128 stands for zero in the data rows.
What is the hidden score of each row? Scores go from 0 to 20, and 10 is about the middle. The score is a weighted sum of the row's numbers plus the product of two more (or one squared), each taken from its middle value.
tensor([127, 141, 131, 127, 130, 138, 142, 120, 117, 102, 130, 118, 153, 129, 161, 145]) >> 12
tensor([125, 132, 161, 139, 101, 107, 74, 145, 145, 154, 139, 118, 170, 125, 81, 146]) >> 9
tensor([92, 110, 128, 128, 84, 96, 82, 130, 123, 103, 136, 176, 162, 126, 107, 132]) >> 12
tensor([76, 128, 124, 128, 153, 137, 114, 88, 137, 139, 127, 114, 133, 150, 144, 104]) >> 10
tensor([110, 132, 170, 140, 112, 107, 78, 158, 154, 193, 150, 162, 138, 128, 85, 118]) >> 10
tensor([137, 112, 151, 125, 103, 147, 133, 100, 140, 134, 111, 120, 104, 127, 109, 130]) >> 11
tensor([118, 107, 116, 122, 140, 151, 140, 152, 116, 141, 137, 133, 119, 103, 136, 134]) >> 12
tensor([122, 114, 135, 138, 119, 130, 102, 152, 103, 134, 130, 132, 107, 113, 123, 121]) >> 11
tensor([119, 130, 132, 130, 130, 139, 142, 120, 105, 104, 128, 112, 158, 125, 166, 148]) >> 14
tensor([141, 115, 142, 119, 121, 128, 151, 137, 151, 115, 144, 96, 130, 135, 143, 105]) >> 6
tensor([140, 121, 130, 124, 119, 123, 152, 138, 152, 115, 144, 102, 132, 127, 153, 110]) >> 6
tensor([124, 94, 125, 121, 140, 155, 140, 136, 101, 128, 127, 105, 102, 105, 145, 125]) >> 12
tensor([132, 121, 146, 136, 96, 108, 92, 145, 151, 116, 155, 94, 160, 137, 104, 137]) >> 12
tensor([117, 192, 68, 140, 71, 135, 135, 108, 121, 124, 130, 166, 106, 140, 159, 128]) >> 8
tensor([120, 143, 152, 121, 132, 116, 143, 165, 161, 191, 121, 177, 70, 99, 151, 152]) >> 11
tensor([87, 98, 111, 128, 140, 141, 133, 95, 176, 142, 142, 160, 193, 115, 108, 162]) >> 17
tensor([141, 121, 152, 126, 104, 143, 129, 103, 134, 134, 113, 114, 101, 119, 110, 132]) >> 10
tensor([127, 129, 138, 118, 144, 99, 151, 108, 173, 141, 126, 141, 141, 121, 120, 166]) >> 14
tensor([161, 126, 115, 132, 154, 132, 118, 157, 88, 128, 125, 135, 122, 156, 92, 106]) >> 9
tensor([135, 109, 134, 124, 126, 131, 148, 136, 147, 106, 150, 98, 138, 126, 141, 99]) >> 6
tensor([141, 112, 129, 118, 132, 128, 156, 143, 149, 113, 149, 92, 132, 134, 146, 95]) >> 5
tensor([122, 99, 120, 119, 137, 150, 138, 145, 104, 141, 128, 109, 106, 109, 135, 123]) >> 11
tensor([107, 131, 157, 137, 123, 120, 88, 139, 134, 149, 124, 130, 130, 128, 127, 113]) >> 9
tensor([142, 127, 137, 127, 100, 136, 123, 115, 137, 130, 117, 103, 112, 132, 103, 143]) >> 11
tensor([137, 106, 138, 121, 129, 128, 151, 145, 139, 108, 150, 97, 128, 132, 154, 93]) >> 5
tensor([141, 111, 135, 120, 128, 129, 150, 134, 144, 109, 149, 94, 134, 134, 143, 94]) >> 6
tensor([153, 149, 127, 127, 111, 104, 139, 139, 154, 149, 114, 81, 125, 109, 145, 197]) >> 11
tensor([119, 100, 143, 124, 127, 134, 121, 149, 108, 145, 134, 130, 111, 114, 132, 120]) >> 12
tensor([153, 127, 103, 137, 141, 128, 120, 154, 88, 132, 117, 146, 123, 157, 102, 107]) >> 11
tensor([112, 132, 159, 147, 121, 127, 87, 127, 133, 155, 118, 128, 135, 123, 132, 112]) >> 10
tensor([125, 98, 126, 89, 147, 124, 158, 94, 104, 112, 110, 134, 130, 121, 132, 109]) >> 12
tensor([113, 129, 162, 141, 122, 121, 98, 127, 137, 155, 119, 126, 131, 125, 126, 116]) >> 10
tensor([131, 100, 130, 91, 149, 131, 156, 94, 106, 111, 107, 134, 129, 118, 129, 113]) >> 11
tensor([159, 155, 90, 138, 147, 129, 108, 173, 100, 139, 123, 135, 121, 149, 95, 128]) >> 3
tensor([121, 139, 125, 130, 113, 160, 139, 139, 132, 140, 154, 170, 104, 118, 100, 126]) >> 12
tensor([133, 120, 133, 113, 180, 105, 154, 106, 149, 136, 132, 118, 143, 149, 139, 114]) >> 9
tensor([122, 96, 132, 86, 148, 127, 155, 99, 105, 116, 110, 131, 130, 119, 132, 112]) >> 12
tensor([157, 121, 116, 131, 154, 136, 124, 143, 98, 133, 120, 136, 127, 160, 95, 107]) >> 10
tensor([118, 132, 158, 142, 119, 128, 90, 119, 136, 159, 114, 128, 137, 121, 129, 118]) >> 10
tensor([136, 182, 131, 120, 142, 104, 166, 206, 148, 213, 118, 178, 44, 99, 177, 131]) >> 13
tensor([128, 89, 128, 117, 121, 137, 118, 140, 102, 121, 133, 112, 140, 103, 104, 148]) >> 13
tensor([120, 97, 125, 120, 135, 153, 137, 141, 100, 129, 127, 106, 101, 112, 146, 126]) >> 12
tensor([126, 156, 152, 127, 138, 104, 139, 113, 185, 172, 130, 167, 130, 120, 116, 152]) >> 10
tensor([148, 154, 57, 145, 112, 117, 126, 169, 89, 117, 117, 163, 95, 130, 149, 114]) >> 6
tensor([121, 94, 125, 126, 134, 149, 138, 139, 105, 131, 129, 107, 100, 109, 148, 118]) >> 12
tensor([111, 129, 160, 143, 121, 125, 92, 122, 146, 150, 113, 126, 134, 128, 134, 117]) >> 10
tensor([142, 124, 152, 136, 95, 136, 118, 108, 144, 128, 115, 122, 103, 124, 108, 133]) >> 9
tensor([153, 133, 114, 136, 151, 131, 114, 144, 97, 133, 125, 145, 124, 162, 101, 108]) >> 8
tensor([112, 134, 158, 142, 115, 126, 93, 122, 135, 159, 117, 130, 132, 123, 130, 115]) >> 10
tensor([125, 130, 136, 128, 136, 136, 145, 126, 106, 101, 133, 113, 159, 133, 169, 145]) >> 14
tensor([125, 157, 135, 131, 132, 130, 145, 148, 129, 138, 134, 147, 123, 123, 161, 146]) >> 11
tensor([129, 114, 107, 105, 134, 130, 151, 103, 100, 113, 117, 151, 134, 122, 124, 116]) >> 12
tensor([114, 137, 157, 144, 118, 122, 91, 126, 140, 152, 118, 127, 135, 126, 130, 117]) >> 9
tensor([143, 126, 142, 131, 102, 142, 134, 109, 138, 134, 113, 105, 101, 127, 108, 138]) >> 12
tensor([114, 136, 115, 114, 158, 161, 185, 116, 162, 177, 180, 196, 157, 120, 75, 111]) >> 14
tensor([113, 131, 156, 144, 116, 119, 92, 132, 135, 158, 116, 122, 129, 123, 132, 114]) >> 9
tensor([144, 125, 153, 135, 101, 135, 117, 118, 132, 129, 113, 123, 97, 121, 114, 131]) >> 9
tensor([126, 97, 125, 118, 138, 145, 129, 140, 95, 126, 123, 111, 106, 109, 145, 126]) >> 11
tensor([138, 114, 135, 122, 127, 135, 153, 132, 151, 106, 149, 98, 137, 126, 146, 94]) >> 4
tensor([162, 131, 76, 132, 136, 142, 132, 186, 70, 123, 136, 110, 105, 109, 99, 117]) >> 8
tensor([155, 138, 93, 148, 134, 120, 103, 171, 87, 103, 112, 148, 116, 142, 113, 134]) >> 10
tensor([83, 134, 120, 129, 156, 130, 111, 99, 139, 137, 126, 117, 137, 145, 141, 108]) >> 8
tensor([129, 126, 121, 119, 160, 124, 151, 115, 144, 131, 138, 123, 150, 141, 122, 137]) >> 11
tensor([141, 115, 137, 123, 129, 128, 152, 134, 142, 104, 150, 97, 137, 132, 142, 95]) >> 5
tensor([107, 133, 156, 137, 124, 123, 89, 125, 135, 157, 117, 131, 126, 127, 132, 116]) >> 9
tensor([157, 142, 94, 136, 134, 119, 112, 204, 77, 126, 132, 115, 80, 108, 104, 115]) >> 6
tensor([129, 127, 132, 115, 168, 109, 153, 109, 152, 135, 135, 121, 141, 148, 134, 118]) >> 9
tensor([118, 110, 117, 106, 134, 123, 138, 99, 114, 108, 119, 149, 142, 123, 134, 119]) >> 10
tensor([127, 114, 136, 116, 166, 102, 146, 107, 154, 132, 131, 119, 155, 145, 124, 127]) >> 11
tensor([143, 125, 131, 132, 99, 130, 123, 139, 144, 100, 150, 116, 147, 125, 106, 133]) >> 10
tensor([120, 110, 112, 119, 145, 144, 127, 146, 118, 157, 136, 117, 132, 109, 124, 139]) >> 7
tensor([116, 98, 120, 122, 132, 152, 138, 137, 100, 130, 125, 111, 109, 106, 148, 128]) >> 13
tensor([142, 117, 140, 121, 129, 123, 149, 144, 140, 102, 147, 96, 141, 131, 154, 96]) >> 4
tensor([134, 94, 131, 91, 147, 123, 152, 97, 101, 111, 111, 127, 132, 122, 134, 116]) >> 12
tensor([138, 103, 141, 118, 125, 129, 153, 139, 147, 114, 150, 96, 138, 133, 142, 95]) >> 6
tensor([120, 104, 114, 100, 138, 125, 142, 102, 108, 112, 114, 140, 136, 121, 136, 124]) >> 10
tensor([113, 132, 160, 145, 119, 123, 93, 130, 139, 154, 119, 128, 129, 119, 131, 108]) >> 9
tensor([120, 189, 160, 166, 56, 114, 68, 123, 175, 139, 140, 189, 134, 129, 58, 174]) >> 17
tensor([83, 129, 122, 132, 150, 130, 114, 98, 137, 136, 124, 118, 125, 141, 137, 109]) >> 10
tensor([123, 94, 127, 123, 137, 151, 137, 136, 98, 120, 127, 108, 103, 103, 141, 121]) >> 12
tensor([116, 96, 118, 123, 137, 150, 123, 162, 123, 148, 145, 133, 123, 106, 123, 134]) >> 11
tensor([126, 115, 131, 112, 172, 108, 155, 111, 155, 136, 132, 126, 149, 143, 129, 120]) >> 10
tensor([156, 123, 120, 135, 156, 135, 125, 139, 99, 127, 122, 136, 125, 165, 95, 105]) >> 11
tensor([157, 145, 130, 156, 110, 103, 54, 187, 97, 119, 136, 143, 148, 148, 60, 136]) >> 8
tensor([164, 122, 119, 135, 155, 136, 116, 140, 90, 125, 119, 142, 127, 165, 93, 108]) >> 10
tensor([99, 141, 187, 138, 114, 93, 48, 199, 157, 206, 182, 187, 136, 145, 58, 96]) >> 8
tensor([81, 118, 127, 127, 154, 135, 113, 91, 144, 142, 130, 112, 134, 141, 136, 109]) >> 11
tensor([136, 130, 151, 132, 101, 134, 129, 111, 136, 124, 115, 127, 97, 119, 116, 135]) >> 10
tensor([163, 125, 118, 135, 153, 138, 121, 140, 98, 118, 125, 137, 126, 162, 100, 109]) >> 9
tensor([134, 121, 142, 129, 104, 144, 132, 105, 140, 140, 112, 114, 92, 121, 110, 129]) >> 11
tensor([138, 120, 147, 128, 104, 147, 132, 101, 137, 138, 111, 111, 92, 125, 116, 129]) >> 11
tensor([146, 130, 137, 127, 110, 109, 141, 143, 149, 126, 129, 93, 121, 123, 159, 152]) >> 10
tensor([128, 120, 128, 114, 172, 110, 151, 105, 160, 142, 135, 119, 141, 146, 127, 117]) >> 8
tensor([122, 112, 124, 122, 128, 150, 138, 138, 107, 132, 130, 122, 106, 108, 146, 132]) >> 12
tensor([91, 124, 109, 132, 133, 136, 123, 113, 140, 140, 124, 133, 125, 122, 146, 132]) >> 11
tensor([160, 129, 115, 131, 157, 135, 115, 150, 99, 126, 126, 124, 121, 162, 90, 102]) >> 7
tensor([123, 140, 135, 127, 136, 138, 146, 123, 111, 93, 130, 110, 156, 130, 164, 143]) >> 13
tensor([179, 156, 87, 135, 136, 119, 121, 171, 90, 129, 124, 109, 122, 151, 98, 130]) >> 6
tensor([133, 126, 130, 116, 176, 110, 158, 102, 155, 143, 131, 117, 147, 145, 141, 121]) >> 9
tensor([124, 107, 122, 94, 137, 128, 157, 92, 108, 116, 110, 139, 126, 121, 136, 112]) >> 11
tensor([111, 168, 164, 158, 78, 119, 70, 128, 156, 137, 147, 181, 142, 134, 67, 146]) >> 17
tensor([157, 156, 107, 132, 84, 128, 124, 126, 134, 125, 124, 100, 108, 129, 108, 152]) >> 8
tensor([137, 105, 134, 119, 125, 125, 152, 140, 148, 112, 149, 93, 132, 126, 148, 94]) >> 5
tensor([124, 100, 133, 90, 145, 129, 161, 97, 109, 116, 109, 132, 130, 117, 130, 110]) >> 13
tensor([139, 123, 150, 126, 102, 141, 132, 103, 136, 135, 111, 105, 98, 128, 114, 133]) >> 11
tensor([137, 110, 135, 124, 128, 128, 155, 137, 138, 111, 150, 97, 131, 123, 144, 93]) >> 6
tensor([85, 127, 127, 124, 157, 129, 115, 97, 137, 140, 130, 116, 136, 147, 137, 111]) >> 8
tensor([145, 107, 140, 122, 130, 128, 151, 139, 146, 111, 151, 94, 133, 133, 150, 97]) >> 5
tensor([81, 126, 120, 132, 157, 127, 109, 100, 139, 135, 125, 118, 134, 149, 135, 109]) >> 9
tensor([153, 167, 34, 140, 128, 137, 147, 215, 60, 152, 155, 155, 70, 113, 107, 75]) >> 5
tensor([161, 144, 136, 120, 110, 107, 141, 150, 160, 139, 115, 78, 124, 113, 148, 177]) >> 9
tensor([88, 128, 118, 130, 153, 129, 114, 102, 139, 145, 128, 119, 136, 139, 130, 116]) >> 9
tensor([166, 152, 36, 153, 127, 118, 105, 229, 75, 102, 116, 119, 97, 98, 127, 130]) >> 3
tensor([127, 154, 137, 131, 122, 141, 145, 120, 118, 106, 131, 116, 144, 131, 163, 151]) >> 13
tensor([138, 124, 143, 127, 102, 141, 134, 106, 138, 135, 108, 117, 93, 122, 118, 134]) >> 11
tensor([136, 118, 137, 120, 127, 134, 152, 130, 146, 108, 155, 96, 132, 127, 150, 100]) >> 6
tensor([136, 113, 136, 119, 130, 129, 153, 137, 140, 117, 145, 91, 138, 134, 142, 97]) >> 7
tensor([105, 122, 168, 141, 118, 118, 93, 116, 163, 160, 137, 151, 176, 123, 75, 145]) >> 15
tensor([154, 156, 115, 130, 92, 129, 131, 130, 133, 118, 122, 101, 115, 128, 115, 149]) >> 8
tensor([148, 119, 135, 138, 109, 120, 122, 150, 148, 99, 145, 139, 134, 127, 107, 137]) >> 8
tensor([123, 132, 128, 123, 129, 137, 148, 126, 115, 112, 135, 109, 149, 128, 158, 146]) >> 13
tensor([107, 141, 169, 147, 101, 104, 96, 139, 152, 112, 133, 151, 143, 127, 138, 161]) >> 13
tensor([117, 100, 127, 120, 138, 144, 131, 138, 99, 130, 124, 114, 107, 109, 141, 128]) >> 12
tensor([156, 141, 127, 150, 108, 101, 53, 187, 108, 129, 139, 131, 152, 151, 53, 144]) >> 4
tensor([119, 170, 87, 130, 97, 160, 171, 69, 165, 132, 177, 207, 188, 138, 56, 156]) >> 19
tensor([141, 110, 137, 121, 128, 125, 147, 143, 136, 105, 148, 93, 136, 131, 143, 97]) >> 6
tensor([130, 167, 133, 142, 100, 128, 138, 118, 133, 88, 115, 139, 109, 122, 161, 166]) >> 9
tensor([176, 170, 100, 146, 130, 117, 123, 177, 106, 133, 108, 140, 91, 125, 130, 153]) >> 9
tensor([157, 119, 122, 133, 156, 131, 116, 144, 99, 126, 121, 141, 120, 162, 88, 108]) >> 10
tensor([136, 111, 137, 120, 125, 131, 162, 139, 144, 112, 152, 97, 131, 131, 151, 92]) >> 6
tensor([123, 97, 129, 89, 147, 126, 161, 94, 110, 115, 110, 129, 122, 121, 138, 111]) >> 12
tensor([161, 123, 124, 132, 156, 137, 118, 138, 89, 124, 116, 134, 124, 161, 91, 107]) >> 10
tensor([155, 128, 112, 136, 154, 135, 118, 142, 97, 130, 120, 133, 126, 161, 95, 106]) >> 9
tensor([130, 95, 130, 90, 149, 125, 157, 92, 103, 119, 113, 135, 127, 120, 130, 111]) >> 12
tensor([98, 82, 110, 121, 143, 149, 145, 101, 165, 125, 151, 138, 204, 109, 93, 164]) >> 18
tensor([120, 108, 123, 118, 138, 151, 144, 130, 111, 150, 141, 132, 124, 103, 123, 125]) >> 12
